In the rows, 128 means zero.
The rows of A fall into 4 groups, and each row is roughly a mix of its group's hidden directions.
A:
[[107 148 147 163 148 107 111 124 100  71 117]
 [134 110 102  89 157 139  90 117 179 137 127]
 [145 174  92 117 156  92 157 122 151 111 142]
 [173 125 133 119 159 129 180  94 129 117 103]
 [120 153 145 131  68 133 141  81 119 118 152]
 [104 122 168 177 122 130 142 137  92  94 110]
 [132  90 110 127 144 185 133 160 156 132 153]
 [130 141 108 128 176 120 183 159 152 118 138]
 [124 123 116 177 104 101 173 155  98 140 121]
 [139 142 121 127 134 162  78 124  85 170 123]
 [156 104 154  89 133 122 144 130 136 185 150]
 [ 98 170 136 173 131 102 126 108 129  97  98]
 [107 145 146 160 147 134 162 110 143 184 109]
 [108 118 116 152  74 101 103 119 154 121 165]
 [140 117 132 136  69  93 158 153 132 112  98]
 [119 146 141  77 116  92 103 143  88 109 111]
 [137 108 169 114 121 116  73 123 116 116 170]
 [120 186 103 114  93 122 116 165 124 152 129]
 [148 154 105 133 163 147  65 131 116 147 118]
 [114 114 125 101 110  96 127  80  80 119 103]
 [145 164 115 110  74 110 116 153 129 103 159]
 [100 171 129 159 139 134 139 125  68 114 131]
 [159  80 101 150 159 124 102 108 149 116 102]
 [ 89 110 125 165 131 144 107 109 145 183 133]
 [127  81 130 147 149 135 133  95 110 151 180]
 [118 110 147 113 143 154  75 105 142 161  93]
 [132 100 128 181 153 122  80 156 126 127 147]
 [181 136 165 141 166 134 139 159 118 150 116]
 [146  97 138 103 175 167 105 117 114 105 153]
 [106  83 129 150 106 134 154 172 132 107 162]
 [ 97 133  88 126 158 153 144 109 100 150  86]
 [ 72 167 101 145 111 151 104 137 131 130 150]
 [124 162 126 167 128 156 112 167 115 166 101]
 [104  84 124 106 166 159 137 137 156  96 112]
 [ 76 114  95  90 114 131 104  94 146 124 137]
 [155 149 109 109 155 127 161  84 111  95 102]
 [137 147  85 132 150 158 126 174 138 158  99]
 [152 101 137  92 112  76  92 121 110 131 108]
 [122 190 127 143 120 116 106 175 148 119 112]
 [145 159 132 153 155 115 150 160 160 131  80]
 [121 118 128 179  79 128  96 107  96 127 134]
 [110 182 113 149 143 138 111 167 166 120 139]
 [ 88 172 138 134  91 102  95 126 116 108 111]
 [127 145 153 140 147 105 105 124 153 171 181]
 [ 79 113 110  82 113 126  91 129 118 107 152]
 [147 130 130  90  95 120 111 161  82 158 146]
 [110  81 121 137 104  96  90 129 131 115 170]
 [117 107 135 170 159 157 162 101 146 163 123]
 [127 141  94 126 138 127  94 172 182 131 111]
 [159 183 114 127 126 140 144 148 103  82 127]
 [126 152 142 144 152  87 114 154 164 174 139]
 [166 170 146 165 148 130 169 140 113 126 110]
 [139 136 141 110 161 148 125 162  66 108 139]
 [144 139 106 134  98 138 184 149 128 169 103]
 [182 128  88 127 130 117 109 111 140  84 110]
 [134 155  84 100 123 138 106 134 145 185 131]
 [125 155 164  95 162 110 166 135  92 117 115]
 [132 135  90 152 132 176 174 146 115 155 131]
 [ 78  98 115 103  88 108  95 122 141 126 141]
 [122 139 103 183 139 109 128  81 105 117 105]
 [122 143 154 103 171 131  78 123 123  86 127]
 [153 118  99 109 102 194 147 115 138 116 133]
 [114 121 154 141 110 145 168  99  87 132 171]
 [155 127 113  98 151 154 165  74 116 125 111]
 [164 135 118  81 140 151 104 137 156 172 121]
 [ 94 117 100 148  96 104  69 115 124 129 127]
 [176 135 153  90 122 151 159 147  93 143 122]
 [116 125 168 148 138 150 135 120 114 191 154]
 [ 93 147 116 132 172 162 136 138 140  80 110]
 [ 91 155 175 120 154 109 115 127 147 161 101]
 [112 109 100 100 160 148 141 157 157 113  84]
 [170 167 139 159 122 165 162 146 113 143 126]
 [109 111 106 127 106 180 135  90  93 141 150]
 [118 172 139 142 133 165 139  68 121 114 130]
 [137 130  78 121 158 134 119  95 163  87 125]
 [127 158 162 138 112 147 146  71 103 110 150]
 [ 85 184 151 151 144 135 155 121 145 139 116]
 [116  92 106  88  90 120  98 157 103 112 135]
 [120 126 118  51 113 147 147 106 122 114 133]
 [120 164 105 111 135 131 177  88 156 108 109]
 [144 102 122 136 177  98 123  80 119 123  97]
 [166  89 133 118 127  99  67 122 123 132 130]
 [144 146 154 129 107 161 121  86 137  88 166]
 [ 82 139 105 182  94 124 109 141 115 137 133]
 [147 113 129  86 106  95  82 140 121  91 134]
 [115  86 147 151 163 133  91 157 140 153 153]
 [178 144 143 145 132 138 148 167 168 145 151]
 [159 138 109  83 139 123 104  77 140 155 125]
 [128 115 150 139 154  81 134 118 168 176 119]
 [141 143 121  89 121 108  74 171 144 117 118]
 [142 153 151 128 157 157 172 106  92 158 132]
 [155 142 132  62 116 126  93 104 140 144 120]
 [102 150  88 100  77 134 101 134 149 127 113]
 [182  91 140  87 131 158 133 126 128 152 137]
 [134 157 175 122 172 106 103 116 158 147 142]
 [ 67  83 127 128 132 149 152 136 112 151 128]
 [112 109 154 112 128 100 117  93 132  64 131]
 [ 74 165 101 140 159 124 138 130 127 156 103]
 [105 148 112  83 144 125 126 170 140 115  82]
 [109 147  88 142 141 124 145 146 145 153  69]
 [117 118 112 161  67 147 138 144 129 104 162]
 [143 151 115  83 106 126  87 154 169 143 135]
 [118 145  86 148  65 130 134 143 156 138 132]
 [162 130 147 125  99 117 102  71  95 114 124]
 [133 121 151 167 114  73 156 157 112 148 141]
 [135  91 133 108 139 102 118  83 159  87 146]
 [140  94 112 138 121  79  77 122 153 117 110]
 [132 103 159 105 112 137 120 136  80 164 167]
 [147 129  80 107 126 131 105 163 142  79 114]
 [141 174 108 189 134 120 113 149 137 108 122]
 [ 76 132 115 182 144 109 109 120 150 110 119]
 [117 163 108 105 123 119  72 101 148 156 109]
 [168 158 148 113 170 163 150 138 117 155 117]
 [104 161 121 128 128 135 160 150 188 145 104]
 [140 124 157 102 101 119  66 118 156 105 121]
 [147 133 119 102  90  84 139 122  80 144 109]
 [132 137 123 102 134 149 105 166  64 146 138]
 [ 93 141 121 184 102 122 137 172 118 113 137]
 [103 101 153  94 157 140 135 146 117 178 103]
 [153 147 106 131 177 106 129  89 137 111  90]
 [127 157 100 112 132 160 144 170  85 128  99]
 [115 168 126 174 172 148 106 114 112 106 122]
 [186 132 121 120 176 125 137 105 114 106 102]
 [138 116 132 112 105  68 123  92 128  93 105]
 [117 139  91 125  71 120 113 164 148 107 108]
 [174  72 130 136 156 113 110 102 122 132 111]
 [127 153 168 120 126  93  78 116  89 131 137]
 [160 123 132 119 169 126  90 101 178 124 114]
 [121 146 156  99  72 131 128 144  80 127 123]
 [ 71 127  82 129 109  98 125 116 145 126 155]
 [157 118 127 134 127 133  91 127  60 138 154]
 [ 96 118 129 103 125  91 103 100 165  87 137]
 [159 113 156 135 118 140 191 118  92 124 128]
 [143  93 123  83 109 133 118 149 122  83  93]
 [110 135 132 132  98 104 169  77 109 140  96]
 [170 109 145 123 167 162 138 132 137  82 109]
 [136 105 142 137  65 103 141 105 155 100 123]
 [114 127 140 141 169 125 132  83 133 181 153]
 [120 141 140 173 127 125  99 113 135  73 162]
 [114 129 116 106  70 105  93 161 125 109 143]
 [ 96 164 121  96 178 139 104 146 113 107 142]
 [146  88 102 134 147 101 129 102 152 119  76]
 [ 87  98 155 150 109 114 127  94  98  93 125]
 [157 135  83 118 160 111 138  78 144 144 143]
 [152 137 139  85 119 104 163  91  95 102 138]
 [159 127 109 113 157 150 181 159 125 158 140]
 [151 128  80 151 118 140 136  72 121 101 115]
 [ 94 102 108 152 162 117 165  82 113 126 132]
 [104 152 119 151 150 164 142  88  82 128 141]
 [134 111 104  75 132 139 102 180 128 109 116]]
One row of each group comes first, with its name. Which group is each row after those in?
[139  98 126  90  85 124 149 130  88 109 159] | S
[155 111 160 156 143 143 102 167 167 103 121] | H
[139 130 177 122 134 118 125  68 165 118 131] | K
[ 70 128 114  95  87 125 114 123 159 138 139] | W

[137 100 130 148 110  90 139 152 142 176 166] | K
[146 132 135  87 162 109 184 114 125 100 134] | H
[109  74 146 104 114 139 178 113 145 122 142] | S
[138 120 100  83 148 101 128 100 174 116 151] | H
[160 102 101 119  95 137 130  92  99 158 158] | H
[106 148 165  99 135  92  95 135  86 109 127] | K
[182 116 124 168 124 116 117 100 103 143  94] | W
[128 108 125 121  99 120  63  88 149 129 134] | H
[118 129 142 142 126 148 119 111 118  66 178] | S
[106 143 112 149 121 149 202 112 134 122 124] | S
[176  95 159 134 153  85 115 142 118 127 106] | W
[137  78 107 114 133 124 112 146 159  92  87] | K
[145 112 137 122  98  92 134  90  71 120 136] | S
[118 138  89 125 149 149 170 147 115 149  80] | S
